(in the rows, 128 means zero)
Rotation paths and how fast each direction turns (degrees each step):
Each turn is a multiple of 5 degrees from 10 to 175, or 0.
Each row of a path follows its step; steps can be skipped.
Rotation 1:
step 0: [118 122 134 130 134 120 116 131 123 127 130 124 137 124 122 131 120 122
 127 119 123 116 139 130 142 121 116 135 122 120 148 124 128 130 128 132
 130 124 135 132 115 143 130 117 125 129 127]
step 1: [128 136 109 137 129 130 129 135 126 132 139 135 129 120 113 117 135 127
 120 124 123 132 124 124 122 140 135 122 122 121 136 124 124 123 127 131
 137 129 137 128 126 110 135 134 123 114 127]
step 2: [129 121 135 121 128 134 125 125 126 124 127 127 133 133 127 135 116 142
 145 130 131 134 114 140 123 130 118 143 124 130 135 122 134 113 124 125
 128 117 128 144 119 126 136 122 130 119 131]
step 3: [108 134 106 131 128 118 128 124 124 128 134 131 120 135 135 133 127 132
 116 134 111 128 130 126 142 135 130 137 130 139 129 122 121 120 129 123
 122 126 121 124 126 121 128 137 128 133 123]
step 5: [130 125 129 131 116 129 124 122 113 122 128 136 139 125 134 129 126 142
 121 131 122 128 152 124 133 120 130 122 122 124 135 114 118 121 134 134
 123 139 133 130 119 127 131 126 138 124 127]
step 6: [121 138 135 116 133 135 130 115 142 126 137 132 135 121 107 119 127 121
 126 130 131 121 125 123 130 132 128 137 127 132 148 133 132 128 132 131
 134 126 132 132 122 115 117 138 130 128 126]
step 7: [123 134 131 122 124 118 137 122 113 134 133 132 127 132 119 133 121 147
 120 115 123 136 125 126 117 135 114 128 131 125 121 118 126 130 129 121
 133 125 129 129 129 124 132 108 127 118 130]
step 8: [122 122 120 122 123 141 144 129 120 124 140 120 125 123 133 139 127 121
 133 138 116 127 119 143 124 122 133 134 141 139 141 128 119 129 125 130
 125 133 129 131 127 115 121 135 131 129 125]
step 9: [133 126 139 122 132 113 120 119 113 135 116 144 126 129 123 127 133 133
 129 133 120 140 133 120 133 127 118 126 134 134 131 137 127 130 117 110
 117 126 128 132 134 121 132 138 131 134 129]
step 10: [119 134 126 119 122 129 140 131 126 111 136 132 137 117 122 134 141 119
 123 124 121 134 142 132 123 119 133 133 128 117 137 125 126 130 140 127
 117 126 122 127 125 146 129 123 134 135 131]
step 11: [132 132 134 131 140 125 131 122 126 135 120 134 140 127 115 133 122 127
 116 152 130 130 127 119 118 128 129 127 127 120 136 125 131 135 121 139
 123 138 137 123 131 116 125 129 125 114 132]
Speeds:
[129 129 129 130 128 128 128 124 129 125 128 130 131 133 124 127 131 129
 129 128 127 125 131 127 132 130 126 133 131 132 126 134 127 123 125 128
 130 127 126 129 127 131 127 129 131 130 127]	110
[129 130 133 130 132 128 128 127 134 130 131 128 131 123 126 128 125 128
 126 130 126 126 134 130 127 127 128 126 126 124 127 126 127 127 128 129
 133 129 130 126 128 128 129 127 130 130 127]	65
